Here are some points, each followed by its number:
tensor([ 0.1,  0.0, -1.9, -0.5,  0.8, -0.8, -1.0,  0.9,  0.1]) 0
tensor([-0.8, -0.4,  0.1,  0.1,  0.1, -0.6, -0.1, -0.4,  0.1]) 1
tensor([ 0.7,  0.4,  1.2,  0.2, -0.6,  1.1,  0.6, -0.2, -0.2]) 2
tensor([ 1.1,  0.2,  3.2,  0.8, -1.8,  1.4,  2.8, -0.9, -0.4]) 3
tensor([-0.3, -0.2, -1.5, -0.3,  0.6, -0.7, -0.7,  0.5,  0.1]) 4
tensor([ 0.5,  0.2, -0.8, -0.2,  0.2,  0.2, -0.3,  0.7,  0.0]) 5
tensor([-0.9, -0.6,  1.9,  0.5, -0.5, -0.4,  0.8, -1.3,  0.1]) 6
tensor([-0.4, -0.3, -0.5, -0.1,  0.2, -0.8, -0.4, -0.1,  0.1]) 7
tensor([ 0.0, -0.1, -2.0, -0.6,  0.8, -0.7, -1.0,  0.8,  0.0]) 8
tensor([ 1.0,  0.4,  4.5,  1.0, -1.9,  2.5,  2.3, -1.6, -0.3]) 9
tensor([-0.5, -0.3, -0.8, -0.3,  0.5, -0.8, -0.5,  0.1,  0.2]) 10
tensor([ 0.0,  0.1, -1.9, -0.4,  0.8, -0.7, -1.0,  0.7,  0.1]) 11
tensor([ 0.5,  0.3, -0.1, -0.1, -0.2,  0.5,  0.0,  0.2, -0.2]) 12
tensor([ 1.0,  0.3,  4.3,  1.0, -1.8,  2.4,  2.2, -1.4, -0.3]) 13
tensor([-1.0, -0.8,  2.8,  0.8, -0.8, -0.2,  1.1, -1.7,  0.1]) 14
tensor([-0.2, -0.1, -1.9, -0.4,  0.7, -0.8, -1.0,  0.8, -0.1]) 15
tensor([ 0.2,  0.1, -1.7, -0.4,  0.5, -0.2, -0.8,  1.0, -0.1]) 16
tensor([ 0.9,  0.4,  1.5,  0.3, -0.7,  1.5,  0.8, -0.2, -0.2]) 17
tensor([-1.5,  0.1, -0.7, -0.1,  0.4, -1.4, -1.1, -0.5,  0.3]) 18
tensor([-0.6, -0.2, -0.4, -0.1,  0.3, -0.8, -0.4,  0.0,  0.1]) 19
tensor([ 0.7,  0.4,  0.3, -0.1, -0.3,  0.7,  0.3,  0.2, -0.1]) 20
tensor([-0.6, -0.5,  0.3,  0.2, -0.1, -0.7,  0.0, -0.6,  0.1]) 21
tensor([ 0.3,  0.1, -1.5, -0.5,  0.5, -0.3, -0.7,  1.0, -0.1]) 22
tensor([-0.4, -0.3, -0.9, -0.4,  0.5, -0.8, -0.4,  0.1,  0.0]) 23
tensor([ 0.8,  0.7,  9.1,  1.7, -3.7,  5.5,  4.4, -3.1, -0.8]) 24
tensor([ 0.7,  0.5,  0.8,  0.1, -0.4,  0.9,  0.4,  0.0, -0.1]) 25
tensor([ 1.4,  0.3,  9.9,  2.8, -4.5,  5.2,  5.7, -4.4, -0.5]) 26
tensor([ 0.0, -0.1, -1.9, -0.5,  0.7, -0.6, -1.1,  1.0,  0.1]) 27
tensor([-0.4,  0.0, -1.9, -0.3,  1.4, -1.6, -0.4,  1.4, -0.5]) 28
tensor([-0.4, -0.1, -1.4, -0.3,  0.6, -0.8, -0.6,  0.4,  0.1]) 29
tensor([-0.4, -0.4, -0.9, -0.2,  0.5, -0.7, -0.5,  0.0,  0.1]) 30
tensor([ 0.7,  0.4,  1.1,  0.3, -0.7,  1.1,  0.6, -0.2, -0.1]) 31
tensor([-0.4, -0.3, -1.3, -0.4,  0.6, -0.9, -0.7,  0.4,  0.1]) 32
tensor([-0.7, -0.3,  0.2,  0.2,  0.1, -0.6,  0.0, -0.5,  0.1]) 33
tensor([-0.6, -0.4,  0.3,  0.1,  0.1, -0.7, -0.1, -0.5,  0.2]) 34
tensor([ 0.2,  0.2, -1.9, -0.5,  0.6, -0.4, -0.9,  0.9,  0.1]) 35
tensor([-1.1, -0.5,  2.1,  0.7, -0.5, -0.3,  0.8, -1.4,  0.2]) 36
tensor([-1.1, -0.5, -0.3,  0.1,  0.1, -1.6,  0.2, -0.1, -0.1]) 37
tensor([-0.2, -0.1, -1.8, -0.4,  0.7, -0.8, -0.9,  0.7,  0.2]) 38
tensor([ 0.5,  0.3, -0.6, -0.2,  0.0,  0.3, -0.2,  0.6,  0.0]) 39
Which five points above are nearest to each new point by angle? Their numbers follow each, nearest first.
tensor([ 0.5,  0.3, -1.2, -0.4,  0.4, -0.2, -0.6,  0.8,  0.0]) >> 22 16 35 5 0
tensor([-0.6, -0.3, -0.5, -0.1,  0.3, -0.6, -0.2,  0.0,  0.1]) >> 19 10 7 30 23
tensor([-0.5, -0.2, -0.8, -0.1,  0.5, -0.8, -0.4,  0.1,  0.1]) >> 10 30 23 32 19
tensor([-0.5, -0.3, -1.0, -0.2,  0.5, -0.8, -0.7,  0.3,  0.1]) >> 32 10 30 29 23
tensor([ 0.5,  0.4, -0.7, -0.2,  0.1,  0.3, -0.3,  0.6, -0.1]) >> 39 5 22 16 35
tensor([-0.1,  0.1, -1.9, -0.5,  0.8, -0.5, -1.0,  1.0,  0.1]) >> 27 0 11 8 35
tensor([ 0.2,  0.1, -1.4, -0.3,  0.5, -0.1, -0.7,  0.9,  0.0]) >> 16 22 35 27 0
tensor([-0.6, -0.3, -0.9, -0.2,  0.6, -0.7, -0.5,  0.1,  0.2]) >> 10 30 23 32 29
tensor([-0.7, -0.5,  0.7,  0.3, -0.1, -0.5,  0.1, -0.8,  0.3]) >> 21 34 33 6 36
tensor([ 0.2,  0.3, -1.8, -0.5,  0.6, -0.4, -0.9,  0.9,  0.1]) >> 35 16 22 27 0
tensor([ 0.5,  0.2, -0.5, -0.2,  0.0,  0.4, -0.1,  0.4,  0.0]) >> 39 5 12 22 16
tensor([ 1.5,  0.3,  9.9,  2.7, -4.4,  4.9,  5.6, -4.4, -0.6]) >> 26 9 13 24 3
tensor([-0.5, -0.4, -0.4,  0.0,  0.2, -0.7, -0.3, -0.1,  0.1]) >> 7 19 10 30 18
tensor([-1.2, -1.0,  4.8,  1.4, -1.5,  0.3,  2.1, -2.7,  0.0]) >> 14 36 6 26 24
tensor([-0.1, -0.1, -1.7, -0.4,  0.8, -0.7, -0.9,  0.7,  0.2]) >> 38 11 0 8 15
tensor([ 0.6,  0.4, -0.4, -0.2,  0.1,  0.3, -0.1,  0.5, -0.2]) >> 39 5 12 22 16
tensor([-0.6, -0.4, -0.4, -0.1,  0.4, -0.7, -0.4, -0.1,  0.3]) >> 19 7 10 30 18
tensor([ 0.3,  0.2, -1.8, -0.4,  0.7, -0.4, -0.7,  0.9,  0.0]) >> 35 16 22 0 11
tensor([ 0.8,  0.4, -1.3,  0.3,  1.3, -0.2, -0.8, -0.2,  0.0]) >> 11 35 0 8 16
tensor([-0.3, -0.3, -1.4, -0.3,  0.6, -0.7, -0.8,  0.5,  0.2]) >> 4 38 32 29 15
